[[147 142 142]
 [138 126 134]
 [134 131 125]
 [156 139 127]
 [118 126 125]]
=>
[[147 142]
 [138 126]
 [134 131]]

[[100 118 100 104]
 [148 121 146 123]
 [122 124 122 107]]
=>
[[100 118]
 [148 121]
 [122 124]]

[[106 134 116 128 117]
 [132 116 154 152 131]
 [122 145 131 144 144]
 [144 112 112 128 137]]
=>
[[106 134]
 [132 116]
 [122 145]]

[[113 126 125 108]
 [132 114 152 126]
 [111 125 123 106]
 [125 119 138 146]
 [137 116 134 146]]
=>
[[113 126]
 [132 114]
 [111 125]]

[[119 154]
 [146 141]
 [131 117]
 [108 106]]
=>
[[119 154]
 [146 141]
 [131 117]]

[[128 139]
 [128 113]
 [152 123]
 [115 119]
 [128 131]]
=>
[[128 139]
 [128 113]
 [152 123]]

[[120 127 120 123]
 [119 114 114 118]
 [139 129 139 140]
 [143 152 120 148]
 [128 122 149 126]]
=>
[[120 127]
 [119 114]
 [139 129]]
---
[[139 107]
 [133 100]]
=>
[107 133]

[[132 140]
 [136 102]
 [125 144]]
=>
[140 136]

[[153 128]
 [129 129]
 [138 126]
 [109 127]
 [122 134]]
=>
[128 129]

[[ 98 139]
 [111 123]]
=>
[139 111]

[[123 139 148 145]
 [135 108 106 105]
 [123 129 129 133]]
=>
[145 106 129]

[[112 126 131]
 [105 123 110]
 [101 108 145]
 [134 145 149]]
=>
[131 123 101]

[[145 154 120]
 [130 143 122]
 [140 140 118]
 [148 143 114]]
=>
[120 143 140]

[[116 133]
 [121 104]]
=>
[133 121]
---
[[125 126 107 140 143 104 108 155 110 145 118 140 138]
 [129 124 110 131 150 113 109 146 113 144 123 143 135]
 [121 121 109 140 128 104 114 154 109 142 101 139 152]]
=>
[[140 138 125 126 107 140 143 104 108 155 110 145 118]
 [143 135 129 124 110 131 150 113 109 146 113 144 123]
 [139 152 121 121 109 140 128 104 114 154 109 142 101]]

[[132 133 131 132 134 126 134 135 134 134 129 132]
 [129 132 127 131 125 119 130 130 128 133 125 130]
 [118 110 128 116 127 149 112 111 118 110 133 116]
 [129 126 131 127 134 135 128 129 131 127 131 128]
 [130 129 131 129 134 132 130 131 132 129 130 129]
 [135 140 134 137 138 118 139 142 138 143 127 136]]
=>
[[129 132 132 133 131 132 134 126 134 135 134 134]
 [125 130 129 132 127 131 125 119 130 130 128 133]
 [133 116 118 110 128 116 127 149 112 111 118 110]
 [131 128 129 126 131 127 134 135 128 129 131 127]
 [130 129 130 129 131 129 134 132 130 131 132 129]
 [127 136 135 140 134 137 138 118 139 142 138 143]]

[[120 135 130 132 155 123 131]
 [104 120 143 123 121 118 116]
 [105 115 143 148 128 130 138]
 [118 126 116 133 131 134 135]
 [142 129 118 142 127 138 129]
 [119 130 139 122 146 120 129]
 [115 134 123 146 145 116 147]]
=>
[[123 131 120 135 130 132 155]
 [118 116 104 120 143 123 121]
 [130 138 105 115 143 148 128]
 [134 135 118 126 116 133 131]
 [138 129 142 129 118 142 127]
 [120 129 119 130 139 122 146]
 [116 147 115 134 123 146 145]]

[[126 115 136 121 129 126 128 138 124 132 133 119 129 135 137 150]
 [122 121 130 129 119 128 129 137 124 134 128 122 129 132 133 137]
 [129 119 128 122 125 126 135 139 126 135 135 120 129 139 134 143]]
=>
[[137 150 126 115 136 121 129 126 128 138 124 132 133 119 129 135]
 [133 137 122 121 130 129 119 128 129 137 124 134 128 122 129 132]
 [134 143 129 119 128 122 125 126 135 139 126 135 135 120 129 139]]

[[121 136 131 134 129 120]
 [117 125 130 136 118 140]
 [121 136 128 131 132 131]
 [115 125 157 132 111 141]
 [140 133 131 117 128 114]
 [136 127 135 126 132 144]
 [127 133 133 128 131 138]]
=>
[[129 120 121 136 131 134]
 [118 140 117 125 130 136]
 [132 131 121 136 128 131]
 [111 141 115 125 157 132]
 [128 114 140 133 131 117]
 [132 144 136 127 135 126]
 [131 138 127 133 133 128]]

[[150 114 145]
 [143 115 100]]
=>
[[114 145 150]
 [115 100 143]]
